In the data rows, the value 128 means zero.
How far apart are the two rows of each pair, measured in a hidden way? 0 means very close, and 20 very far. Two or three weighted sums of its numbers give each row a place; it is the straight-line distance between the places.
[ 89 138 120 109 115 105 142 108 113 121 107 142 110 120 139]
[116 130 126 113 122 116 119 120 114 129 154 115 144 110 135] 5
[132 138 108 138 140 131 141 114 141  94 129 125 108 139 116]
[138 142 105 104 140 109 114 103 138  67 122 164 116 124 117] 3
[181  96 148 162 155 162 139 176 131 155 133 114 135 142 103]
[142  89 141 162 162 185 120 162 142 166 172  94 168 187  80] 7
[130 140 147 114 113 112 123 121 110 152 122 112 111 112 145]
[121 139 115 105 119 121 124 119 152 111 106 131 120 102 141] 6
[131  92 151 179 146 164 145 161 121 136 156 116 163 165  76]
[140  78 170 154 146 149  95 189 116 146 141 113 158 182  80] 11
[121 151 110 100 106 112 133 121 116 135 108 129 113 122 142]
[120 136 105  99 113 124 131 102 180 120 110 141 119 121 129] 1
[166 131 123 122 127 124 145 115 158 149 120 133 122 129 125]
[130 126 103 118 127 114 129 121 141 105 114 169 110 111 147] 9
[140 143 126 117  88 100 126 118 155 117 107 150 131 106 148]
[128 115 123 118 127 116 128 111 135 111 121 154 142 134 136] 3
[132 110 152 149 151 156 133 143 125 156 162 115 155 164 121]
[117 151 136 120 100 131 120 131 122 127 129 127 111 120 169] 5
[149 102 160 156 166 188 158 144 114 146 179 103 151 163  78]
[127 130 102 106 119 131 144 104 108 131 138 132 114 117 148] 14
[131 142 136 103 117 106 115  96 152 101 118 125 148 111 146]
[146  78 173 154 162 164 107 169 115 141 142 111 162 152 111] 11
[114 149 126 121 111 136 143 125 116 116 129 144 123 123 155]
[137 124 112 110 120 112 140 135 123 141 143 138 131 125 114] 10
[114 134 104 119 140 109 138  80 135 128 105 129 129 115 145]
[145 143 113 108 108 110 138 110 127 111  99 134 102 141 137] 3
[112 144 143 113 128 104 125 125 117 119 127 124 109 139 132]
[154  99 158 187 156 151 136 154  99 149 119 102 151 162 118] 2
[143 105 158 152 146 165 114 156 141 146 167 112 155 155 111]
[146  92 178 162 165 162 148 166 131 162 134 119 152 139 106] 7
[129 134 106 121 128 101 129 117 112 107 133 149 122 121 146]
[127 136 123 126 132 126 132  85 122 106 117 151 145 105 153] 8
[114 158 117 113 129  90 157 102 161 105 119 171 101 132 149]
[123  99 165 156 170 167 122 150 141 140 149  95 192 155 101] 5
[132  92 169 174 160 174 136 152 127 143 161 104 161 162 114]
[109 150 128 123 103 117 119 132 113 114  95 132 124 109 154] 6
[108 134 127 112  98 132 101 126 111 158 138 138 112 128 137]
[107 130 110 113 115 117 134 124 104 149 183 153 122 139 130] 7
[164 109 155 154 173 158 143 132 146 140 127 107 164 169 113]
[123 164 134 122  76 125 153 113 113 129 114 136 104 120 156] 13
[108 151 106 126 109 118 121 132 160 134 154 116 113 111 148]
[149 126 126 121 147 127 130 118 137 105 121 129 137 129 132] 5
[133 100 177 173 165 182 149 185 125 145 138  94 154 156  85]
[136 150 127 141 106 130 153 112 151 147 154 113 114 144 145] 11
[140  66 163 161 158 166 118 159 123 154 140  96 175 140 121]
[ 91 160  99 120 122 117 143 122 127  98 117 123 111 120 140] 16
[113 152 138 121 111 115 127 133 127 120 123 123 112 119 145]
[108 132 107 115 128 122 133 117 125 121 113 127 118 117 120] 5
[114 153 107 120  79 136 129 123 125 119 138 122 104 117 188]
[119 146 112 116 123 111 110 124 144 129 105 135 125 111 130] 16
[123 130 124 108 147  94 133 119 153  96 121 146 135 135 144]
[157 125 170 177 177 168 133 158 124 168 130 114 156 167 100] 18
[141 136  86 122 107 127 160 101 116 104  89 133 105 109 142]
[133 149  91 106 113 119 119 118 139  94 130 116  92 100 102] 8
[178 146 113 102 110 130 125  86 157 120  71 130  95 117 143]
[119 135 111 134 103 118 118 117 129 127 110 150 118  94 143] 7
[118 145 131 115 126 110 131  95 105 113 118 192 130 118 149]
[127 146 121 125 136 103 142 115 150  85 103 140 133 142 128] 6
[124 119 158 158 151 146 111 139 125 116 116 114 150 157  81]
[105 134 110  86 118 109 117 124  92 113 141 134 115  91 145] 19
[121 133 117 111 110 137 126 124 133 115 112 128 150 117 105]
[139 155 125 108 137 104 162 114 141 130 127 139 114 116 160] 7
[122 138 125 120  90 107 110 123 146 131 117 151 114 125 134]
[128  84 147 161 150 169 112 114 134 139 163  94 153 167  72] 2
[ 94 139 118 115 122 118 131 114 112 119 143 138  94 132 131]
[135 148 145 122 141 128 126 112 149 108 115 129 132 120 165] 7
[127 143 114 114 148 110 107 104 155 126 121 136 121  90 143]
[141 109 119 121 122  81 113 127 127 150 123 138 133  95 143] 8
[121 132  91 118 105 127 110 134 134 129 120 113 118 114 130]
[ 99 137  82 120 117 116 127 111 141  68 111 138 135 111 153] 12
[112 146 138 125  83 125 124 118 151 112 141 131 130 124 122]
[132  85 156 148 130 190 133 158 111 129 176 124 159 165  84] 5
[121 138 122 101 110 118 135 122 143 131 136 148 118 109 137]
[111 151 110 124 115  89 128 110 120 130  98  98  92  81 143] 5
[143 144  90 120 120 133 141  99 123  93 142 149 106 122 118]
[119 142 125 117 127 117 133 113  90  63 131 141 105 126 131] 4
[ 99 142 100 120 109 113 150 103 121 104 100 158 111 117 134]
[153 133 120 129 117 126 126 141 131 126 132 152 122 123 151] 11
[ 86 133 129 119 136 110 138 122 136 100 132 142 116 145 134]
[142 135 116  96 113 111  98 130 133  95 109 141 104 104 121] 11
[130 135 116 113 143  91 132 101 168 107 123 127 127 108 126]
[157  65 179 157 159 205 105 153 138 150 128 136 187 161  97] 11
[147  87 135 181 143 171 146 153 105 127 148 111 142 171  88]
[152  94 174 174 160 153  90 154 118 140 142 103 159 145 127] 14
[128 144 160 116  74 177 132 119 140 136 118 153 124 121 140]
[136  88 173 161 162 161 106 166 126 135 130  81 169 133 115] 16
[160 139 148 107 119 111 131  90 137 112 104 143 128 115 160]
[111 145 102 129 130 110 128  99 127 103 144 144 120 119 156] 12
[116 149 117 101 119 108 117 100 118 119 145 142 114 156 159]
[119 138 113 109  96 102 131 116 126 108 102 134 107  97 134] 1
[146 160 113  95  88 115 109 121 116 128 110 121 123 111 109]
[146 129 118 119 128 119 111  98 116 130 119 127 153 111 160] 8
[118 142 104 116 102 110 132 147 133 140 113 138 116 117 135]
[125 125 101 111 139  95 126 109 140 111 143 137 120 106  98] 6
[132 124 111 119 118 123 131 124 116 141 147 111 120 100 144]
[117 132 119 130 117 117 119 125  77 132 129 145 100 124 133] 6
[138  94 162 145 154 157 145 144  95 137 151 107 148 166 131]
[143  93 183 165 170 159 128 131 101 109 154 115 161 177 119] 6
[138 139 113 116 122 111 147 109 114 143 126 117 113 101 143]
[123  87 172 166 157 156 130 144 136 128 149  98 168 145  99] 9
[102 158 118 116 105  93 129 124 181 118 115 140  90 132 124]
[122 133 116 109 125 113 142 112 132 124  92 139 106  91 158] 8
[104 100 178 152 145 156  99 154 128 144 134  94 154 160  89]
[133 145 118 129 123 114 144 120 129 133 147 147 117 133 147] 12
[138  94 144 161 151 191 114 160 124 165 149 106 136 166  86]
[129 107 129 144 145 162 135 142 157 145 165  97 148 158  88] 8
[133 147 139 119 123 104 145 103 137 130 128 174 113 135 146]
[137 140 117 103 118 118 118 140 129  94 125 139 125  98 145] 11
[165 138 123 122 111 132 134 109 120 115  88 141 119 126 139]
[132 132 117 140 141 123 150 107 141 128 103 128 141  96 137] 2
[107 135 109 125 113 120 128 122 134 132 126 122 130  91 121]
[ 91 142 116 108 109 112 115 107 125 127 129 152 103 115 141] 2
[116  98 179 143 187 158 120 168 114 123 120 106 133 140  94]
[172  85 138 158 156 164 132 144 139 149 158 105 157 162 103] 13
[114 144  96 120 143  97 131 136 143 116 115 138 119 103 129]
[137 138 115 106  81  94 122 109 137 115 123 153 100 127 139] 5
[117 156 122 112 119 124 143 117 188 130 152 139 101 159 151]
[166  86 173 152 173 144 112 200 110 131 117  81 167 155 105] 12
[127  89 134 147 168 172 119 170 117 128 144  84 161 146  89]
[121 147 111 122 128 109 136 122 121 109 130 106 106 117 140] 5
[124 140  89 107 122 107 160 137 115 112 121 143 136 126 141]
[127  78 158 151 175 169 109 139 107 134 172 100 191 158  87] 14
[117 131 143 124 120 115 114 119 117  91 136 170 122 105 152]
[128 137 120 127  98 110  94 109 120  98 133 154 110 115 130] 2
[128 136 115 110 123 101 141 114 131 130 109 140 101 138 131]
[163  90 144 179 145 161 129 167 137 149 168  79 156 154  65] 2
[113 147 101 131 115 102 129 121 130 109 119 145 109  92 123]
[151 136 103 137 114 135 140 108 141 111 135 146 127 111 113] 2
[130  90 175 168 166 179 102 183 127 132 158 100 172 153  89]
[163 142 112 115  81 109 105 124 141 120 131 140 104 135 133] 11
[160 114  92  95 122 122 129  85 108 117 123 140 112  74 130]
[126 145 131 123 110 112 118 125 120 127 109 134 133 104 141] 15
[134 145 121 122 134 114 106 122 149 127 131 157 129 134 121]
[143  95 155 161 165 167 142 165  58 140 147 117 129 170 140] 7
[125 128  91 124 130 114 116 110 139 131  99 127 132 105 142]
[142  94 156 154 135 175 138 155 131 154 150  72 155 167  96] 10
[112 142 129 120 123 110 147 106 117 130 126 138 141 110 152]
[136  97 140 146 171 154 122 132 125 125 182 121 160 149  93] 8
[123 156 112 122 113 102 120 114 156  79 135 132  97 111 150]
[117  96 160 163 123 162 120 173 113 146 140  88 155 169  88] 8
[160  80 138 157 159 173 116 179 120 146 174  96 147 152  76]
[130 150 114 108 135 104 145  96 118 106 120 147 105 131 145] 11
[ 65 144 116 120 121 104 142 135 170 120 144 169 113 107 123]
[128 144 144 104  94 116 110 134 114 120  83 110 100 112 131] 6
[129  46 155 173 165 151 103 144  91 140 159  92 156 142  92]
[117 136 158 125 107 114 124 132 103 159 108 113 120 108 161] 13
[121 116 107 121 108 112 127 113 120 129 117 144 116 114 200]
[111 144 123 105 115 120 104 129 129 109 115 132 121  99 123] 15
[121 134 118 115 100 120  98 133 127 151  70 111 106 135 127]
[142 144 120 108 118 110 134 120 137 108 115 138 120 128 145] 6
[159 112 169 160 166 162 108 162 125 132 127 114 165 152 101]
[116 130 122 103 105 102 130 127 126 121  87 151 119 118 152] 14
[130 142 124 102 109 110 113 108 174 133  98 128 128 119 126]
[135 100 167 169 147 147  91 163 144 157 118  96 168 150 100] 6
[106 145 136 114 107 125 100 118 138 119 118 127 129 124 140]
[101 154 104 105 127 144 155  87 132 122  97 137 126 124 130] 6
[ 97 147 119  98 120 130 142 103 127  92 115 136 152 128 145]
[137  98 146 167 140 168 106 159 107 125 146 121 154 127 102] 16
[106 141 126 120  97 127 126 134 129 140 145 118 110 118 121]
[116 140 101 104 122 116 134 117 130 133 128 126 104 104 127] 6
[122 156 109 105 102 118 119 127 164 134 131 119 106 110 137]
[108 156 103 136 111 119 127 128 129 146 140 127 118  95 142] 2
[141 125 133 115 133 120 123 104 102 145 112 137 145 107 150]
[128 142 110 119  89 129 139 154 145 134 112 139 108 113 192] 12
[128 151 122 117 115 121 137 106 114 118 129 152 108 107 140]
[137  89 170 164 166 173 136 167 129 135 125 101  87 178  92] 12
[118 142  90 111  97 108 111 107  96 102  87 132 126 119 152]
[114 143 119 124 113 109 126 149 132 137 122 146 123  91 143] 12
[160  83 149 169 160 186 131 161 129 127 152 109 158 182  84]
[138 136 113 115 109 114 128 122 129 144 113 139 124 113 147] 4
[135 127 104 115 115 125 153 110 107 145 130 121 108 130 120]
[134  95 180 179 177 146 112 149 102 110 144 112 167 150 136] 8
[166 125 237 119 100 112 125 107 130  99 104 172 118 120 154]
[130 141 126 110 130 114 148 115 145 125 124 146 111 118 131] 17
[146  98 141 164 162 171 128 173 121 144 177 117 149 170 105]
[126 141 133 111 119 120 150 127 107 116 124 110 123 112 146] 8
[104 154 131 114  85 116 108 137 115 132 105 145 106 107 145]
[119 147 133 132 142 117 143 119 141 119 103 137 135 100 133] 3
[143 145 143 127 106 109 131 150 140 133 111 147 107 113 143]
[133  87 163 168 168 168 122 154  88 132 147 114 163 158 105] 2
[111 145 122 119 123 110 120 130 114 105 141 119 108 111 144]
[107 137 123 109 108 122 114 117 166 107 123 146 141 121 137] 7
[128 106 167 167 149 159 114 169 109 125 156 101 151 142  90]
[142 112 109 117 115 109 131 111 150 103 113 146 117 126 149] 14
[134 155 138 128 141 104 138 102 145 105 123 132 123 128 150]
[147  85 179 165 169 169 119 170 124 135 149  90 179 145 101] 6
[140 132 118 103 118 117 143 123 145 123 101 137 111 112 129]
[106 144 120 117 115 110 128 107 124 139 119 132 114 117 131] 3
[128 147 116 119  91 115 125 117 118 132 135 134 123 113 138]
[113  95 169 159 171 164 131 165 105 155 129  68 166 145  94] 11
[120  94 162 164 166 176 136 137 132 158 147 103 155 133 106]
[123 130  99 111 104 112 108 114 125  93 108 187 117 118 115] 11
[104 152 113 118 132 122 171 102 136 121 162 130 128 110 136]
[146  92 149 179 155 133 121 145 117 155 141 110 173 152  97] 12
[114 149  90 123 119 115 124 111 136 101 130 121 107  99 114]
[111 156 119 117  90 116 126 112 137 128 118  84 112 141 137] 8
[131 151 113 108 112 124 147 104 166 119 103 141 118 106 138]
[147 127 107 107 118 107 146 101 137 138 118 135 127 108 143] 9
[129 131 122 109 117 123 135 124 117 123 137 147 117 114 122]
[136 137  93 131 135 120 123 121 163 104 151 134  99 107 117] 7
[123 163 109 110 106 126 133 138 116 134  92 141 127 123 147]
[108 132 117 108 118 111 142 128 147 139 135 172 110 118 170] 9
[145 144 125 115 118 125 149  99 111 128 118 137 107 132 129]
[108 161 107 106 132 122 135 118 123 112 137 133 130 119 166] 7
[134 106 153 151 152 160 169 143 121 250 147 119 139 184 106]
[158  93 156 165 158 165 157 158 132 152 153  83 159 164  86] 11
[163 136 117 121 126 104 131 113 152 146 114 131  99 123 122]
[136  84 145 154 169 164 124 185 118 141 149 108 150 155  83] 3
[ 94 147 115 116 113 120 119 129 115 154 111 117 132 114 130]
[158  84 172 154 164 176 144 180 116 154 120  93 145 189  95] 8
[120 189 120 113 113 110 152 144 128 119 147 127 114 145 164]
[125 129 128 104 100 125 142 126 112 154 101 107 119 106 128] 10
[107 144 128 112 132 108 120 112 108 117 122 142 134 112 140]
[164 112 144 163 147 163 106 172 127 131 147  98 151 161  99] 4
[123 144 110 115 110 127 114 129 115  97 147 136 120 116 145]
[130 141 113 118 111 100 139 109 136 124 124 139 126 102 154] 3
[142  99 153 169 162 150 136 162 106 152 131 103 136 146 110]
[134 149 100 113 124 108 155 117 135 109 139 140 107  87 127] 9
[113 150 128 131 115 120 140 115 122 129 113 142 124  98 147]
[163 101 168 178 169 169 137 156 116 145 160 101 161 156 110] 7
[110 145 102 109 131  97 119 116 119 129 115 130 101  97 151]
[110 158 121 108 136  97 138 106 147 121 128 136 122 114 129] 11
[135  99 149 163 169 156 147 147 144 141 166  92 160 148  93]
[124 105 117 147 179 162 127 151 101 143 147 112 129 165  76] 5
[127 134 121 151 117 107 126 121 131 115  88 133  85 105 121]
[117 136 120 106 114 118 141 121 118 127 122 118 118 117 137] 7
[115 132 109 118 103 127 112 115 155 123 117 144 124  89 152]
[135 106 157 178 169 154 127 160 126 130 151 112 140 148  88] 11
